128 stands for zero in the data rows.
Some points, one per row:
(117 144 93 98 109 124 116 131 92 172 114 103 158 107 168 118)
(108 128 108 150 109 105 99 108 162 197 139 157 160 165 119 198)
(132 99 172 116 165 102 224 159 156 100 100 102 157 167 174 98)
(132 144 161 185 106 127 161 109 167 242 99 202 148 162 112 111)
(147 99 157 172 108 102 101 108 99 188 153 103 100 159 105 165)
(122 158 162 97 133 101 99 167 100 100 150 104 97 170 139 161)
(182 97 169 119 109 181 144 106 153 99 104 138 147 158 114 206)
(94 144 106 118 129 208 146 107 97 105 118 115 157 160 107 100)
(127 120 116 99 177 99 136 173 91 100 101 101 98 100 215 113)
(95 203 165 98 108 102 102 135 144 167 154 122 98 171 102 99)
(179 96 152 156 151 98 102 150 93 98 195 156 164 105 105 95)
(95 123 163 99 194 103 131 107 93 99 101 98 149 102 162 98)
(172 122 145 105 107 143 101 139 160 100 182 99 92 101 114 158)
(94 178 103 100 108 111 115 141 157 118 144 102 149 92 140 101)
(92 98 107 123 105 101 102 219 101 139 100 101 88 153 105 156)
(95 179 101 97 119 102 111 140 101 101 138 102 166 161 171 102)
(106 149 88 122 119 227 170 107 97 139 102 136 81 101 121 100)
(95 179 100 98 109 103 100 141 158 139 157 102 162 107 145 99)
(157 101 99 174 117 146 170 107 98 140 98 189 90 105 107 125)
(97 124 158 100 109 99 101 255 158 99 100 102 143 97 106 100)
(170 129 164 142 105 132 116 109 84 139 122 160 164 99 103 131)
(95 126 97 97 149 98 102 111 100 101 143 112 87 95 112 141)
(152 95 180 170 157 111 118 107 155 99 97 174 95 148 125 225)
(96 169 163 98 107 103 101 153 98 99 196 104 86 161 129 148)
(96 202 109 97 107 102 98 162 163 122 153 101 91 93 162 100)
Then 39 other points, each followed by its number:
(94 132 167 99 133 101 98 107 160 100 154 108 150 148 120 155) 0
(97 130 90 144 110 100 103 107 159 220 132 163 159 103 114 176) 1
(149 149 150 98 111 101 119 233 166 99 99 100 153 101 255 99) 2
(95 106 95 121 116 102 136 212 155 148 100 101 145 97 171 97) 3
(175 99 92 172 119 162 152 108 159 146 97 173 154 168 103 121) 4
(168 125 161 142 104 134 114 109 92 134 126 164 89 163 106 128) 5
(93 98 164 127 107 103 100 107 94 153 153 108 160 171 103 146) 6
(159 97 99 133 131 192 155 108 98 145 100 137 91 88 133 120) 7
(94 200 92 114 109 110 97 116 167 173 114 193 80 162 104 126) 8
(146 115 160 111 119 183 147 106 146 141 105 117 82 162 145 125) 9
(163 95 97 141 125 151 145 106 157 140 99 102 157 89 113 104) 10
(102 153 102 130 123 153 132 106 154 112 149 131 85 102 104 100) 11
(94 142 172 97 108 109 101 108 95 125 206 103 158 101 122 130) 12
(145 132 151 150 159 113 154 110 173 99 99 199 151 92 118 169) 13
(190 100 99 109 111 178 103 114 164 105 147 106 94 98 137 176) 14
(92 97 98 99 137 102 99 150 95 99 112 104 150 104 135 99) 15
(96 184 103 98 109 102 121 111 161 128 136 155 155 160 105 99) 16
(112 137 105 96 106 122 103 127 153 191 99 110 160 150 159 110) 17
(95 176 97 100 105 109 109 125 154 129 148 101 95 105 149 97) 18
(121 101 167 136 108 136 138 110 94 131 97 121 92 104 104 114) 19
(157 134 158 97 111 120 103 148 99 135 148 106 148 103 154 172) 20
(98 101 167 100 176 103 119 107 162 99 172 104 92 158 160 102) 21
(177 101 102 200 109 125 117 107 158 141 122 127 151 164 103 182) 22
(181 97 164 175 117 112 123 106 101 134 114 132 148 175 103 106) 23
(197 98 100 228 107 190 231 106 82 160 98 216 158 114 104 133) 24
(94 99 111 107 143 180 153 107 93 99 114 109 161 106 107 97) 25
(172 103 92 169 185 125 172 104 162 100 98 211 95 170 102 177) 26
(92 98 160 99 135 148 154 107 99 101 119 102 152 88 118 99) 27
(94 145 165 122 106 134 102 107 165 143 199 103 152 160 112 160) 28
(142 99 166 171 109 102 102 107 158 183 150 109 156 168 101 175) 29
(99 193 91 99 107 111 106 107 164 129 169 129 159 103 106 96) 30
(99 168 106 99 124 113 110 138 91 99 127 99 148 110 163 99) 31
(93 133 104 99 180 143 120 107 168 99 110 116 147 97 125 106) 32
(131 102 92 155 109 103 139 107 151 166 98 176 170 101 105 126) 33
(167 98 98 98 164 99 180 210 164 100 100 103 150 160 246 98) 34
(94 199 98 99 110 107 100 170 105 99 189 103 87 162 142 142) 35
(96 143 160 99 157 151 137 108 157 100 120 105 150 170 140 98) 36
(95 197 107 98 108 101 102 171 96 102 213 103 148 165 145 115) 37
(93 173 154 97 106 98 100 158 100 99 164 103 93 169 120 139) 38
Which of these numbered points is nearest to each point below, looking only along the 4 directions in which the first points spread most? Its number follows each.
(185 97 98 222 105 195 231 107 95 187 101 214 92 167 108 116) > 24
(132 109 157 96 159 102 181 152 100 98 98 102 163 93 229 95) > 34
(108 125 167 115 177 101 115 163 156 99 102 101 163 91 104 97) > 21
(95 158 167 99 117 102 123 108 92 123 140 142 93 155 101 96) > 12
(151 149 95 155 107 120 106 108 165 160 99 192 94 111 106 138) > 1
(178 95 169 185 123 118 142 108 102 126 99 148 163 84 103 117) > 13
(94 180 154 100 116 141 123 116 154 100 144 101 158 102 146 101) > 31
(94 180 100 129 108 109 102 122 161 170 131 159 82 98 104 99) > 8
(121 110 164 106 171 102 162 164 105 98 96 102 153 98 195 100) > 34
(95 180 94 101 106 102 100 164 157 100 205 102 157 104 138 134) > 37
(115 96 93 160 106 99 102 106 162 161 130 119 93 106 105 181) > 5
(171 121 107 100 106 160 101 121 98 118 150 100 100 161 149 164) > 14
(177 94 165 188 124 161 191 106 157 118 100 190 158 96 102 136) > 26
(195 100 99 133 242 125 103 108 92 100 189 148 140 172 106 99) > 19
(125 190 158 97 108 98 100 175 89 100 109 101 87 92 200 183) > 38
(95 175 152 99 107 97 102 143 96 145 158 101 147 109 158 98) > 18
(104 139 89 103 137 159 156 129 159 120 137 99 155 167 104 98) > 32
(137 107 161 147 105 102 100 117 93 179 124 116 91 158 105 99) > 6
(140 99 102 108 106 152 152 106 152 141 100 108 154 100 146 127) > 10
(94 99 97 140 105 101 128 196 86 122 99 143 161 108 103 120) > 36
